In the rows, 128 means zero.
Each path below is one point turned by a fixed rotation once a step. After each direction that follows a path, write how fast that rotation turns it, in degrees a step (0 if it stays still).
Each turn is a multiple of 5 degrees from 10 to 175, or 0.
Each row of a path follows its step; steps can be skipped.
Path 1:
step 0: [131 129 113 129 120 133 118 121 127 133 122 141 137 146 136 133 121 123
 130 124 143 130 108 136 132 119 128 129 127 141 129 116 113 121 140 126
 136 119 122 118 137 125 130 126 122 115 128 129 119 132 126 127 133 118
 112 123 133 138 129 125 129 119 137 122 128 139 125 133 136 132 134 135]
step 14: [128 125 124 130 133 131 135 121 120 126 128 135 138 136 123 138 139 145
 129 118 133 125 128 118 122 122 111 121 141 131 118 136 120 128 118 117
 132 109 139 141 134 126 131 128 114 120 138 131 128 116 142 131 137 126
 130 129 138 132 127 133 124 119 140 135 125 117 122 133 121 136 136 124]
step 16: [120 143 128 129 122 128 133 145 120 125 139 131 142 130 121 129 129 125
 125 125 126 120 124 126 121 130 128 134 145 123 136 131 115 121 132 130
 120 116 134 131 129 126 123 130 118 133 128 132 134 118 144 146 134 123
 108 118 125 132 121 129 128 124 141 143 141 121 126 134 126 131 140 135]
step 18: [131 137 129 121 116 138 120 133 129 133 143 121 127 132 151 117 124 137
 129 134 133 117 119 131 135 127 123 136 139 123 125 124 123 129 129 121
 127 116 122 118 130 130 113 135 124 140 129 129 126 123 136 135 137 121
 113 122 125 140 131 131 130 128 121 122 127 134 134 128 123 131 148 146]
step 22: [129 118 121 124 147 123 139 130 126 121 128 141 143 117 132 140 127 132
 131 120 132 116 114 128 116 131 131 127 131 118 122 127 130 116 131 122
 138 112 125 133 138 131 119 122 123 122 136 134 127 152 120 131 130 121
 126 117 139 135 119 130 131 132 123 129 130 139 137 126 136 127 129 133]
step 24: [126 126 123 132 137 129 138 131 124 139 139 136 138 129 133 138 123 146
 142 113 123 129 128 134 110 140 119 123 133 126 129 128 130 122 127 112
 136 107 136 128 125 131 133 119 121 129 126 127 131 124 136 119 135 138
 127 119 133 140 128 130 142 129 118 132 128 125 134 115 115 124 131 123]
step 26: [116 142 128 130 122 120 130 123 120 135 144 132 130 145 119 136 110 137
 135 123 127 125 120 124 133 136 139 127 136 120 128 128 127 123 125 103
 123 129 142 119 128 120 131 131 119 128 134 135 136 125 137 129 126 123
 117 120 127 131 119 133 130 123 129 131 139 117 131 120 121 135 135 114]
step 29: [131 135 120 130 114 119 125 124 127 113 116 129 129 139 118 124 128 131
 137 121 139 115 120 134 120 125 134 131 140 122 139 131 128 118 127 142
 118 120 133 117 153 124 125 120 137 130 137 124 130 133 124 132 133 128
 120 124 129 139 123 125 128 126 131 133 132 124 134 141 127 128 142 144]
step 30: [129 136 116 129 123 125 124 125 130 134 116 137 130 144 139 133 138 135
 137 131 135 114 125 133 120 120 123 118 127 129 122 128 112 123 119 128
 128 127 125 119 137 137 133 122 135 122 132 119 126 130 125 129 139 121
 119 119 122 136 130 129 135 138 135 124 142 132 149 145 120 129 128 139]
Speeds:
[129 131 122 125 129 126 128 130 130 127 129 126 132 129 130 129 129 124
 131 126 126 131 131 127 131 128 129 126 131 131 129 129 128 128 126 128
 127 131 126 127 125 126 129 127 131 125 130 126 132 131 126 129 126 129
 131 129 128 129 127 130 128 130 126 127 128 127 129 128 125 129 128 129] => 175
[130 130 130 128 126 129 129 127 128 130 128 126 129 126 128 130 128 130
 129 127 127 128 128 128 128 127 128 131 130 128 126 129 127 124 130 127
 126 126 127 128 127 125 124 128 124 129 127 129 132 128 131 125 129 130
 133 129 126 128 129 131 128 129 132 131 129 128 127 127 128 124 126 123] => 35
[127 127 130 131 129 127 130 127 131 128 130 127 128 132 124 127 126 125
 127 126 127 126 126 127 128 131 128 127 128 132 129 123 127 126 132 126
 128 128 128 131 130 124 128 127 129 128 128 127 128 129 126 132 132 127
 127 129 125 125 129 129 130 129 129 128 128 127 129 133 126 128 126 127] => 110
[131 125 129 127 128 128 126 127 129 129 125 130 128 130 131 127 131 124
 130 125 127 129 127 128 127 127 130 129 129 128 126 129 127 126 129 128
 129 129 125 125 129 130 127 126 130 131 128 130 123 131 125 124 133 126
 129 125 127 129 126 130 126 129 129 129 126 128 128 128 130 129 124 129] => 35
[128 129 126 127 131 127 127 129 130 127 127 128 129 130 126 129 126 131
 128 129 127 127 125 129 130 128 125 131 127 130 129 131 125 128 126 130
 125 127 130 125 129 126 127 125 130 125 124 130 124 126 129 128 128 127
 131 124 129 126 130 127 124 130 129 126 130 126 125 128 125 130 128 128] => 25
[126 126 126 130 128 128 127 128 131 123 128 126 129 126 127 127 126 128
 132 127 129 127 128 128 128 132 130 128 129 125 128 124 131 128 128 127
 130 127 129 126 129 126 129 127 129 127 128 129 127 127 126 125 128 133
 129 124 127 128 127 130 129 130 127 126 130 131 127 125 130 127 131 126] => 160
